In the rows, 128 means zero.
The rows of A fall into 3 groups, and each row is roughly a mix of its group's hidden directions.
A, 80 rows:
[[143  82 151 148 107 142 111 121 164 157]
 [137 120  87  72 137 140  98 120 118 138]
 [110 126 186 161 112 104 109 135 131 144]
 [110 138 137 170 114  89 109 115  85 129]
 [111 156 159 170 123  98 160 141 127 108]
 [140 147 164 176 118 109 152 139 159 118]
 [ 88 145 120 105 122  77 127 141  98 116]
 [119 130 179 169 103 137 104 145 127 148]
 [ 99 162  97 120 103  95 117 102 100 129]
 [149 134  92  94 173 140 158 123 120 111]
 [130 133  90  77 153 123 139 115 122  92]
 [119  95 106 112 118 152  99 104 133 176]
 [137 109  89  98 160 155 131  99 100 120]
 [ 98 114 136 168  87 120 118  94 118 149]
 [103 141  86 103 110 118 105  97  94 138]
 [130 111 161 179  97 121 129 118 158 145]
 [115 102 154 175  91 121 120 109 144 150]
 [139 126 182 173 112 103 129 139 146 126]
 [157  94 111 146 120 157 109  96 155 153]
 [151  86  98 112 129 160 123 105 161 143]
 [123 120 139  81 138 133 166 170 152 127]
 [123 143 144  99 127  84 167 164 139 115]
 [133 114 159 188 111 149 142 112 144 138]
 [146 162 156 174 129 102 135 128 119  94]
 [111 138 126 116 104  61 147 141 140 117]
 [154 133  94  82 151 118 144 102 119 101]
 [104 136 157 146 106  68 133 147 139 125]
 [ 97 115  97  68 139 135 116 120 116 141]
 [ 80 126 117 147 117 133 133 102  76 128]
 [165 151  92 141 144 134 134  97 118  87]
 [122 110 182 167 118 136 108 136 151 147]
 [144 120 122 170 108 135  96  94 125 168]
 [145 140  84  76 146 147 110 120 116 127]
 [128 143 162 186 118 137  99 126 109 141]
 [120 164 102  99 145 113 152 140  99  91]
 [ 97 119 118  76 131 139 151 168 125 140]
 [157 134 114 128 155 155 110  88  87 116]
 [127 149 164 156  93  81 111 128 121 123]
 [143 132  96  79 133 109 156 127 161 107]
 [130 149 165 178 125 113 161 141 144 112]
 [129 159 133 155 124  72 126 118  95 113]
 [118  85 126 114 110 151 121 136 150 181]
 [155  97 162 162 121 125 111 106 167 130]
 [ 91 121  99  73 135 130 113 121 108 146]
 [106 141 161 165  95  87 119 146 128 137]
 [148 126 103  98 153 125 127  90  84 107]
 [ 95 114  99  71 135 139 117 127 116 150]
 [ 83 106 123 163  99 107 103 122 113 148]
 [132 124 162 121 134  84 137 174 157 117]
 [167 138 111 103 167 172 136 136 132 115]
 [102 120  87  79 136 143 112 115 110 148]
 [174 152 122 146 147 169 112 100 139 119]
 [159 121 126 122 115 174  95  97 159 131]
 [129 137 157 171 104 118  88 107 100 133]
 [103 151  84 101 127 145 132 139  88 150]
 [175 133 151 146 146 151 146 144 170 121]
 [138 163 139 190 141 122 118 123 101 128]
 [133 163 162 163 124  92 143 143 114 100]
 [117 149 129 168 119 143  89 105  97 158]
 [ 77 122 167 100 126 106 110 145 120 142]
 [131 112  68 101 137 124 127  89 124 116]
 [109 145 141 168 121 118 148 172 164 142]
 [123 160 106  89 160 121 140 149  98 101]
 [123 172 150 179 123 123 118 132  95 126]
 [ 97 106  78 116 124 121 149 139 167 138]
 [157 172 136 156 148 147 162 131 139 102]
 [110 104  86 107 132 145 150 143 174 139]
 [121 140 105  70 153 109 123 153 109 113]
 [ 91 113 141 114 114 111  89 110 115 172]
 [110 108  89  81 138 153 108 107 123 145]
 [113 112 172 179 106 109 142 133 144 133]
 [151 138 172 175 122 106 140 137 143 103]
 [151 163 168 159 155 146 136 151 109 127]
 [108 136 169 171 123  99 157 147 131 114]
 [152 107 170 141 142 124 142 165 168 123]
 [ 94 147 152 128 130 152 144 183 113 136]
 [118 136 174 164 106 137 121 161 153 148]
 [148 118  94 106 166 177 138 115 133 125]
 [146  97  93 127 110 160 131 123 143 175]
 [ 96  95 129 102  88 115 127 142 165 141]]
One row of each group comes first, with its name. Which group is each row after those in?
[143 151 171 107 108  81 134 139 122 108] => (106)
[ 99 150 153 148 136  94 160 154 108 102] => (80)
[121 106  89  67 143 129 129 112 133 122] => (103)

[148 139 133 174 127 174 101 114 149 142] => (106)
[154  97 121 123 147 191 124 117 130 138] => (80)
[142  74 137 110 124 132 123 115 177 138] => (103)
[125 100  92  98 140 166 104  99 136 142] => (103)
[126 116 167 139 115  81 128 159 164 130] => (80)
[162 131 112 111 169 181 135 116 126 122] => (106)
